In the data rows, 128 means zero.
Some points, each followed by its number:
vec![149, 190, 216, 164, 130, 152, 190, 229, 140, 144, 180, 170, 170, 92, 167,
     184, 67] 0
vec![126, 154, 51, 118, 139, 107, 115, 105, 149, 131, 157, 108, 91, 57, 120,
     194, 103] 1
vec![155, 172, 184, 193, 131, 147, 139, 122, 206, 184, 203, 136, 110, 239, 150,
     216, 157] 2
vec![135, 162, 184, 140, 117, 139, 164, 192, 122, 127, 141, 151, 166, 92, 136,
     126, 78] 3
vec![145, 165, 170, 139, 127, 144, 174, 192, 128, 123, 155, 153, 151, 55, 153,
     139, 76] 4
vec![133, 112, 115, 133, 121, 123, 132, 118, 132, 133, 119, 104, 115, 173, 147,
     128, 134] 5
vec![136, 140, 143, 121, 123, 133, 151, 162, 118, 106, 135, 135, 131, 23, 142,
     99, 82] 6
vec![111, 123, 171, 139, 120, 143, 127, 146, 98, 130, 122, 154, 157, 148, 101,
     82, 144] 7
vec![130, 114, 106, 102, 114, 116, 133, 132, 116, 95, 110, 113, 116, 59, 130,
     91, 67] 8
vec![109, 124, 186, 143, 122, 150, 128, 153, 94, 132, 123, 164, 166, 157, 97,
     73, 156] 9
vec![136, 177, 43, 126, 154, 117, 116, 109, 169, 137, 175, 124, 98, 52, 129,
     222, 147] 10
vec![109, 109, 133, 108, 137, 140, 99, 120, 109, 118, 90, 146, 149, 127, 80,
     85, 170] 11
vec![142, 118, 123, 145, 127, 130, 129, 105, 154, 144, 141, 110, 87, 178, 143,
     147, 131] 12
vec![107, 136, 255, 200, 147, 212, 125, 160, 103, 189, 183, 227, 176, 255, 110,
     98, 241] 13
vec![124, 105, 75, 88, 116, 111, 115, 99, 123, 102, 107, 99, 103, 57, 110,
     113, 70] 14
vec![119, 145, 214, 165, 115, 154, 147, 175, 104, 148, 154, 176, 170, 168, 116,
     112, 151] 15
vec![114, 119, 176, 140, 124, 148, 129, 147, 98, 131, 121, 159, 156, 157, 104,
     75, 155] 16
vec![159, 182, 255, 235, 151, 169, 172, 192, 198, 212, 198, 177, 177, 255, 222,
     249, 255] 17
vec![121, 132, 176, 145, 111, 143, 135, 154, 107, 131, 137, 152, 153, 133, 108,
     101, 126] 18
vec![165, 128, 205, 193, 164, 175, 153, 127, 178, 188, 169, 176, 121, 255, 188,
     157, 232] 19
vec![129, 111, 117, 97, 112, 126, 131, 138, 110, 96, 100, 123, 131, 26, 113,
     67, 64] 20
vec![144, 100, 113, 123, 137, 136, 146, 127, 130, 126, 107, 126, 95, 150, 160,
     93, 145] 21
vec![141, 183, 173, 181, 112, 89, 163, 182, 148, 164, 164, 112, 163, 219, 188,
     232, 122] 22
vec![128, 177, 236, 170, 114, 149, 183, 217, 123, 149, 151, 178, 206, 198, 147,
     148, 147] 23
vec![120, 123, 64, 94, 129, 110, 100, 73, 134, 115, 123, 107, 106, 44, 97,
     143, 106] 24
vec![132, 165, 72, 117, 169, 135, 87, 96, 157, 121, 162, 144, 147, 122, 124,
     184, 203] 25
vec![109, 123, 196, 156, 133, 161, 132, 159, 101, 145, 128, 174, 168, 195, 111,
     83, 191] 26
vec![115, 117, 101, 93, 134, 125, 102, 105, 122, 107, 111, 127, 137, 88, 77,
     107, 140] 27
vec![139, 120, 118, 143, 138, 127, 145, 138, 111, 128, 85, 114, 136, 221, 195,
     109, 194] 28
vec![143, 88, 102, 118, 138, 134, 141, 116, 129, 126, 98, 121, 86, 163, 160,
     84, 154] 29
vec![148, 144, 128, 128, 146, 142, 157, 154, 129, 109, 145, 137, 107, 115, 173,
     106, 151] 30
vec![124, 132, 93, 129, 109, 97, 127, 120, 129, 134, 127, 69, 113, 139, 147,
     167, 87] 31
vec![123, 86, 95, 85, 113, 119, 114, 110, 102, 90, 92, 112, 115, 25, 101,
     81, 68] 32
vec![121, 120, 78, 91, 131, 115, 101, 84, 130, 111, 121, 112, 117, 69, 96,
     137, 123] 33
vec![119, 131, 185, 144, 109, 147, 136, 162, 98, 129, 133, 160, 162, 129, 105,
     90, 130] 34
vec![145, 188, 155, 176, 131, 93, 154, 166, 172, 171, 186, 119, 132, 196, 175,
     255, 83] 35
vec![121, 123, 61, 95, 126, 108, 104, 78, 130, 112, 126, 103, 99, 44, 101,
     149, 89] 36
vec![146, 89, 111, 120, 143, 138, 142, 114, 132, 129, 103, 129, 91, 175, 163,
     84, 164] 37
vec![118, 110, 97, 88, 132, 124, 95, 92, 114, 113, 103, 125, 123, 82, 84,
     118, 138] 38
vec![123, 78, 83, 81, 109, 116, 116, 106, 112, 88, 88, 105, 108, 40, 111,
     84, 59] 39
vec![122, 91, 71, 97, 110, 110, 119, 92, 122, 106, 94, 92, 94, 76, 119,
     107, 70] 40
vec![124, 128, 59, 106, 123, 102, 106, 79, 140, 117, 131, 93, 99, 58, 106,
     159, 79] 41
vec![126, 135, 66, 115, 121, 96, 110, 93, 146, 127, 138, 83, 88, 78, 116,
     172, 65] 42
vec![128, 121, 86, 122, 115, 104, 123, 97, 138, 127, 126, 77, 92, 126, 131,
     149, 88] 43
vec![125, 112, 77, 114, 112, 103, 125, 106, 123, 120, 109, 79, 102, 121, 138,
     136, 86] 44
vec![123, 112, 73, 111, 110, 101, 125, 105, 121, 118, 107, 76, 102, 113, 136,
     136, 79] 45
vec![145, 182, 198, 154, 130, 147, 178, 210, 138, 140, 173, 163, 164, 87, 157,
     179, 74] 46
vec![116, 115, 108, 95, 141, 132, 93, 97, 119, 116, 107, 142, 134, 105, 84,
     120, 162] 47
vec![121, 112, 74, 102, 111, 98, 115, 88, 132, 114, 114, 85, 90, 79, 116,
     135, 57] 48
vec![127, 142, 76, 105, 145, 120, 99, 84, 143, 125, 141, 123, 114, 81, 107,
     169, 146] 49
vec![143, 172, 182, 147, 129, 144, 175, 194, 132, 129, 161, 156, 157, 65, 152,
     146, 88] 50
vec![126, 147, 192, 147, 190, 182, 98, 132, 118, 157, 119, 213, 182, 255, 149,
     133, 255] 51
vec![139, 99, 103, 115, 139, 132, 143, 120, 123, 121, 90, 120, 96, 157, 160,
     74, 152] 52
vec![115, 91, 109, 92, 116, 125, 113, 116, 107, 99, 87, 123, 128, 56, 93,
     72, 104] 53
vec![130, 121, 116, 118, 117, 127, 134, 135, 101, 103, 129, 127, 118, 23, 135,
     78, 70] 54
vec![125, 129, 72, 114, 120, 108, 112, 93, 139, 121, 133, 95, 102, 71, 107,
     149, 76] 55
vec![121, 96, 90, 80, 114, 119, 108, 104, 116, 92, 96, 113, 122, 36, 88,
     92, 85] 56
vec![113, 159, 227, 166, 136, 152, 154, 202, 114, 151, 128, 176, 208, 221, 140,
     119, 201] 57
vec![144, 199, 211, 204, 114, 97, 181, 211, 152, 188, 174, 126, 188, 255, 213,
     255, 177] 58
vec![138, 184, 40, 129, 158, 119, 118, 113, 173, 140, 181, 128, 98, 51, 132,
     231, 157] 59
vec![126, 150, 196, 142, 112, 140, 156, 192, 115, 129, 132, 152, 178, 134, 124,
     109, 113] 60
vec![155, 171, 246, 216, 145, 162, 165, 182, 186, 195, 185, 168, 169, 255, 208,
     226, 238] 61
vec![146, 106, 129, 142, 138, 139, 141, 110, 150, 143, 130, 127, 99, 193, 157,
     119, 163] 62
vec![124, 135, 171, 129, 112, 133, 146, 172, 113, 118, 119, 146, 163, 113, 111,
     84, 109] 63
vec![110, 138, 233, 184, 129, 177, 126, 159, 105, 168, 175, 196, 164, 201, 105,
     104, 191] 64
vec![141, 191, 195, 194, 114, 98, 173, 198, 152, 181, 169, 119, 176, 255, 202,
     255, 163] 65
vec![126, 105, 118, 102, 109, 127, 127, 132, 98, 101, 108, 126, 128, 38, 111,
     63, 71] 66
vec![142, 173, 188, 148, 121, 142, 178, 194, 130, 132, 160, 156, 163, 85, 153,
     150, 70] 67
vec![122, 93, 71, 96, 111, 111, 118, 91, 122, 105, 96, 94, 96, 70, 115,
     109, 72] 68
vec![121, 116, 69, 96, 119, 109, 107, 83, 130, 110, 118, 98, 99, 50, 103,
     137, 72] 69
vec![119, 122, 106, 99, 143, 135, 85, 97, 122, 115, 115, 140, 139, 110, 88,
     123, 171] 70
vec![116, 129, 159, 125, 121, 134, 134, 162, 111, 117, 103, 148, 170, 131, 100,
     79, 141] 71
vec![112, 122, 145, 123, 136, 134, 122, 148, 117, 115, 86, 142, 167, 160, 105,
     72, 172] 72
vec![104, 127, 205, 158, 130, 162, 129, 165, 95, 144, 130, 178, 178, 191, 102,
     82, 190] 73
vec![119, 149, 204, 150, 118, 142, 155, 196, 112, 134, 124, 163, 191, 175, 123,
     100, 153] 74
vec![127, 108, 108, 104, 108, 124, 128, 125, 99, 93, 116, 120, 117, 23, 126,
     62, 63] 75
vec![113, 106, 120, 102, 123, 124, 117, 126, 112, 100, 83, 127, 143, 83, 79,
     71, 120] 76
vec![129, 104, 87, 108, 120, 118, 120, 94, 133, 118, 114, 94, 96, 119, 124,
     117, 103] 77
New points follow, each followed by the numbers of its two nearest points above by angle, nearest first.
vec![111, 114, 127, 109, 142, 139, 95, 108, 108, 117, 103, 147, 145, 124, 87,
     102, 174] 11 47
vec![152, 136, 98, 117, 154, 140, 151, 145, 120, 115, 126, 146, 100, 129, 174,
     84, 160] 30 21
vec![121, 129, 105, 102, 148, 136, 84, 97, 126, 117, 121, 143, 141, 117, 93,
     131, 180] 70 47
vec![127, 143, 109, 139, 109, 94, 137, 137, 131, 143, 134, 76, 125, 161, 159,
     186, 94] 31 35
vec![124, 131, 95, 129, 107, 97, 129, 124, 124, 134, 123, 68, 117, 145, 151,
     165, 91] 31 43
vec![132, 174, 227, 162, 114, 148, 177, 218, 125, 147, 156, 171, 198, 162, 146,
     155, 117] 23 60
vec![134, 138, 142, 122, 116, 126, 151, 160, 119, 112, 131, 130, 138, 59, 138,
     111, 73] 6 54
vec![149, 151, 123, 123, 144, 140, 159, 158, 126, 102, 145, 136, 107, 96, 172,
     104, 144] 30 6
vec![134, 180, 234, 166, 112, 150, 182, 225, 127, 151, 164, 174, 201, 163, 152,
     166, 112] 23 60
vec![139, 98, 99, 111, 139, 132, 142, 120, 121, 118, 86, 120, 93, 149, 159,
     67, 148] 52 29
vec![150, 132, 183, 178, 146, 163, 135, 116, 168, 170, 167, 157, 117, 255, 158,
     162, 202] 19 61
vec![145, 107, 128, 142, 136, 137, 139, 108, 154, 145, 133, 123, 97, 191, 153,
     126, 157] 62 12
vec![129, 163, 67, 124, 133, 104, 120, 115, 149, 135, 157, 103, 88, 73, 129,
     210, 87] 1 42
vec![142, 118, 121, 144, 128, 129, 131, 108, 149, 142, 135, 109, 92, 181, 149,
     143, 136] 12 62
vec![140, 122, 118, 143, 126, 126, 129, 107, 151, 143, 141, 107, 90, 170, 142,
     152, 122] 12 5
vec![172, 141, 240, 214, 163, 192, 158, 134, 200, 206, 194, 190, 129, 255, 186,
     177, 255] 19 61
vec![124, 126, 95, 124, 108, 100, 128, 123, 122, 128, 120, 73, 116, 132, 147,
     153, 87] 31 44
vec![188, 109, 255, 216, 204, 224, 176, 147, 181, 213, 163, 242, 141, 255, 232,
     113, 255] 19 61
vec![110, 107, 128, 104, 135, 138, 99, 116, 109, 116, 91, 143, 145, 117, 80,
     88, 162] 11 47
vec![129, 116, 94, 123, 114, 107, 125, 98, 135, 127, 123, 82, 97, 134, 133,
     144, 97] 43 44
vec![130, 101, 85, 109, 116, 116, 125, 93, 134, 119, 113, 87, 89, 119, 129,
     116, 92] 77 44
vec![117, 112, 138, 108, 123, 128, 124, 141, 115, 102, 85, 136, 151, 105, 86,
     60, 127] 76 71
vec![133, 153, 173, 132, 117, 137, 158, 182, 121, 122, 134, 146, 162, 86, 130,
     120, 80] 3 4
vec![148, 112, 142, 153, 141, 143, 139, 110, 154, 152, 142, 136, 101, 211, 157,
     132, 172] 62 19
vec![121, 114, 134, 106, 117, 129, 128, 143, 112, 102, 93, 131, 157, 92, 94,
     56, 109] 76 53
vec![141, 164, 131, 167, 121, 114, 122, 114, 189, 157, 182, 96, 98, 154, 129,
     203, 80] 35 2
vec![120, 112, 82, 105, 111, 103, 116, 93, 127, 114, 116, 92, 95, 78, 115,
     126, 62] 48 69
vec![135, 110, 107, 129, 122, 121, 132, 113, 132, 129, 119, 99, 105, 166, 153,
     127, 130] 5 12
vec![107, 105, 153, 119, 147, 151, 97, 104, 98, 138, 109, 165, 134, 158, 93,
     104, 192] 11 51
vec![124, 123, 125, 111, 122, 124, 125, 139, 122, 108, 105, 129, 149, 88, 98,
     79, 110] 76 53
vec![115, 141, 149, 130, 160, 146, 110, 139, 130, 122, 115, 160, 179, 190, 125,
     102, 223] 51 26
vec![137, 128, 120, 146, 121, 117, 132, 118, 147, 143, 136, 96, 108, 184, 153,
     166, 130] 12 5
vec![148, 216, 167, 186, 134, 82, 165, 193, 184, 184, 204, 121, 145, 189, 186,
     255, 52] 35 22
vec![105, 106, 145, 111, 148, 148, 90, 102, 100, 133, 104, 166, 137, 135, 87,
     114, 192] 11 70
vec![131, 184, 248, 177, 111, 150, 192, 227, 124, 154, 161, 182, 211, 203, 154,
     159, 143] 23 74
vec![110, 106, 128, 105, 134, 138, 100, 118, 108, 115, 91, 142, 145, 115, 82,
     84, 159] 11 47
vec![146, 213, 139, 180, 140, 89, 157, 175, 181, 175, 211, 120, 126, 144, 174,
     255, 71] 35 22
vec![115, 122, 104, 97, 133, 124, 100, 108, 124, 106, 109, 128, 140, 91, 74,
     107, 145] 27 38
vec![111, 160, 250, 174, 132, 155, 164, 219, 110, 154, 125, 180, 220, 239, 145,
     111, 205] 57 74
vec![125, 142, 104, 114, 151, 132, 90, 105, 144, 120, 136, 138, 141, 132, 112,
     151, 179] 25 70
vec![155, 186, 222, 217, 134, 161, 145, 149, 218, 196, 220, 155, 132, 255, 160,
     240, 172] 2 61
vec![118, 109, 131, 106, 123, 127, 125, 137, 116, 102, 85, 132, 144, 105, 92,
     64, 123] 76 53
vec![146, 203, 136, 172, 139, 94, 156, 171, 172, 166, 201, 121, 124, 134, 172,
     255, 76] 35 22
vec![104, 106, 160, 118, 150, 155, 92, 104, 91, 138, 107, 174, 141, 159, 86,
     102, 202] 11 26
vec![130, 171, 228, 163, 115, 151, 174, 215, 123, 149, 158, 173, 197, 165, 145,
     154, 122] 23 60
